In the data rows, the value 128 means zero.
Here are some points, each followed by its number:
[177. 158. 145. 144.  96. 125. 125. 188.  90.  93. 119. 178. 109. 129. 109.
  71. 121. 127. 186. 129. 119. 131. 155. 119.] 0
[ 78. 154. 170. 114.  59. 171. 110. 108. 173. 187. 172. 133. 245.  98. 156.
 208. 171. 144.  11. 127. 169. 178. 151. 101.] 1
[155. 179. 146. 117. 117. 113. 124. 133. 119. 119. 136. 152. 167. 133. 130.
  95. 112. 127. 196. 107. 132. 131. 143. 108.] 2
[104. 136. 133. 113.  82. 154. 125. 159. 114. 136. 155. 134. 157. 124. 157.
 123. 166. 151. 111. 158. 148. 144. 159. 113.] 3
[109. 130. 128. 136. 116. 141. 112. 142. 130. 145.  96. 141. 117. 113.  79.
 165. 142. 135.  65.  91.  74. 162.  83. 125.] 4
[131. 156. 125. 180.  77. 150. 109. 171.  86.  21.  55. 201.   0. 167.  58.
 107. 168. 101. 112.  69.   0.  75.  94.  85.] 5
[162. 149. 107. 168. 125. 121. 133. 179. 103.  71.  72. 148.  37. 163.  66.
  29.  96. 139. 152. 114.  25. 109. 132.  76.] 6
[ 78. 116. 135. 121.  66. 196. 122.  99. 154. 196. 171. 115. 164.  73. 155.
 187. 174. 111.   4.  87. 112. 172. 113. 143.] 7
[177. 122. 154. 104. 106. 124. 135. 217. 157. 141. 102. 180. 189.  83. 128.
 195. 129. 125.  78. 117. 213. 189. 176. 140.] 8
[121.  94.  75. 140. 192. 113. 154.  75. 146. 117. 130.  67.  96. 177. 137.
 114. 102. 101. 129. 147. 124.  72. 142. 116.] 9
[121. 103. 113. 136. 158. 125. 128. 104. 114. 111. 137.  99. 106. 137. 136.
 117. 135. 159. 155. 167. 114. 103. 103. 152.] 10
[150. 108. 146. 112. 130. 123. 139. 154. 183. 142. 110. 157. 188. 111. 126.
 202. 128. 136.  59. 134. 204. 154. 168. 119.] 11
[104. 114. 102. 124. 132. 136. 125. 128. 116. 133. 131. 104. 116. 141. 139.
 127. 135. 132. 117. 137. 121. 128. 126. 120.] 12
[116.  90.  70.  86. 210.  91. 137.  99. 158. 130. 105. 103. 131. 139. 128.
 130.  68.  93. 157. 121. 158. 102. 121. 104.] 13
[ 81. 141. 111. 180.  77. 155.  79. 174. 103. 144.  64. 126.  94. 104.  77.
 132. 146. 179.  28. 109.  58. 174. 103.  95.] 14
[ 95. 171. 145. 182.  37. 158.  83. 165. 113. 174.  87. 140. 150.  85.  72.
 163. 171. 167.  13.  85.  79. 198. 109.  99.] 15
Which point above is nearest to each new point, looking only along the 3 directions in which the numbered points spread most? Its number follows each.
[ 96.  65.  78. 118. 191. 128. 126. 106. 145. 109.  97. 107.  53. 159. 111.
 147. 107. 118.  85. 130.  82. 107.  88. 129.] 10
[ 91.  88. 137.  79. 172. 157. 166.  69. 170. 137. 186. 111. 155. 113. 162.
 128.  95. 110. 108. 145. 156. 124. 110. 173.] 13
[166. 120. 143.  98. 185.  86. 136.  98. 129. 118. 138. 138. 151. 108. 156.
 128.  84. 118. 211. 147. 191. 111. 120. 164.] 13
[152. 148. 152.  88. 129. 108. 135.  72. 132. 171. 188. 110. 239. 104. 213.
 135. 109.  96. 205. 138. 255. 105. 180. 149.] 11
[119. 142. 131. 128. 126. 144. 129.  98. 131. 160. 155. 112. 168. 101. 153.
 154. 124. 115. 100. 103. 131. 157. 120. 146.] 3
[166. 141. 171.  72. 112. 117. 135.  90. 110. 157. 190. 153. 223.  40. 229.
 145.  89.  78. 202. 112. 243. 135. 146. 183.] 11
[122. 117. 116. 157. 103. 125. 118. 181. 121.  89.  81. 154.  55. 148.  87.
  88. 115. 118.  96. 125. 101. 133. 151. 101.] 0
[120. 158. 162. 137. 104. 146. 126. 119. 120. 147. 147. 130. 161. 116. 117.
 152. 166. 161. 124. 115.  95. 157.  98. 143.] 3
[143. 118. 125.  89. 165.  94. 133. 115. 157. 179. 152. 117. 195.  93. 164.
 154.  99. 109. 174. 135. 236. 131. 151. 140.] 11
[104. 121. 122. 128. 111. 123.  95. 119. 121. 178. 130. 121. 148.  80. 167.
 146. 107. 117.  91. 123. 191. 142. 138. 139.] 3
[145. 134. 140. 135. 119. 125. 119. 120.  99. 130. 146. 125. 142. 113. 153.
 122. 138. 147. 168. 154. 146. 120. 125. 153.] 2
[165. 173. 161. 172.  96. 135. 149. 117. 117.  70. 112. 122. 125. 202.  65.
  93. 193. 186. 183. 165.  40.  77. 123.  90.] 6
[119. 136. 141. 131. 112. 131. 116. 108. 109. 162. 153. 107. 183. 109. 162.
 147. 144. 151. 142. 146. 167. 138. 129. 142.] 3
[146. 145. 135. 124. 103. 139. 123. 139. 124. 141. 127. 149. 147.  97. 125.
 145. 132. 106. 114.  90. 119. 149. 120. 128.] 3
[118. 117. 153. 109. 125.  97. 134. 167. 140.  71.  99. 196.  30. 164. 124.
 125. 131.  46. 116. 119. 159.  83. 155. 139.] 2
[147. 131. 155.  97. 148. 126. 150.  83. 115. 131. 169. 132. 185.  91. 181.
 131.  92. 121. 182. 121. 169. 134. 113. 183.] 13
[124. 115. 123. 103. 159. 116. 145. 100. 128. 147. 167.  86. 141. 145. 168.
 117. 137. 127. 188. 163. 165.  94. 140. 136.] 13
[ 93. 139. 130. 152.  63. 182. 117. 135. 119. 110. 113. 152.  82. 123.  99.
 157. 184. 114.  36.  72.   7. 135.  99. 113.] 14
[154. 145. 127. 119. 115. 140. 154. 116. 121. 147. 162. 110. 146. 124. 164.
 105. 143. 118. 161. 122. 135. 113. 144. 127.] 12
[150. 131. 118. 142. 152. 109. 117. 132. 114. 103. 126. 131. 141. 126. 117.
 121. 115. 142. 177. 135. 121. 131. 107. 136.] 2
[128.  58.  96. 112. 217. 100. 142.  53. 139. 113. 147.  82. 114. 134. 178.
 118.  85. 137. 193. 194. 186.  65. 118. 170.] 13
[134. 182. 153. 172.  77. 159. 135. 153. 105. 100. 118. 126. 111. 168.  64.
 122. 208. 184. 113. 115.   0. 150.  84. 106.] 14
[126. 114. 118.  99. 166. 115. 138.  96. 136. 158. 170.  90. 154. 136. 180.
 125. 118. 120. 184. 152. 179. 109. 146. 137.] 13
[ 89.  95. 101. 121. 160. 112. 114.  79. 115. 165. 134.  59. 150. 134. 176.
 158. 129. 158. 142. 179. 191.  97. 118. 140.] 13
[ 98. 135. 106. 168. 106. 136.  92. 169. 112. 140.  83. 118.  99. 109.  96.
 108. 122. 159.  62. 120.  93. 166. 122.  98.] 4
[127. 104.  85. 153. 162. 137. 131. 177. 149.  85.  70. 141.  43. 181.  35.
 130. 121. 130.  75. 103.  22. 144.  98. 103.] 6
[ 83. 117. 128. 132. 104. 175. 138. 159. 166. 110.  95. 156.  63. 166.  59.
 175. 169. 104.   0.  78.  26. 148.  94. 120.] 14
[113.  91. 114. 130. 126. 107. 119. 177. 115.  95.  90. 150.  69. 136. 130.
 100.  91. 107. 108. 145. 171. 128. 165. 118.] 2
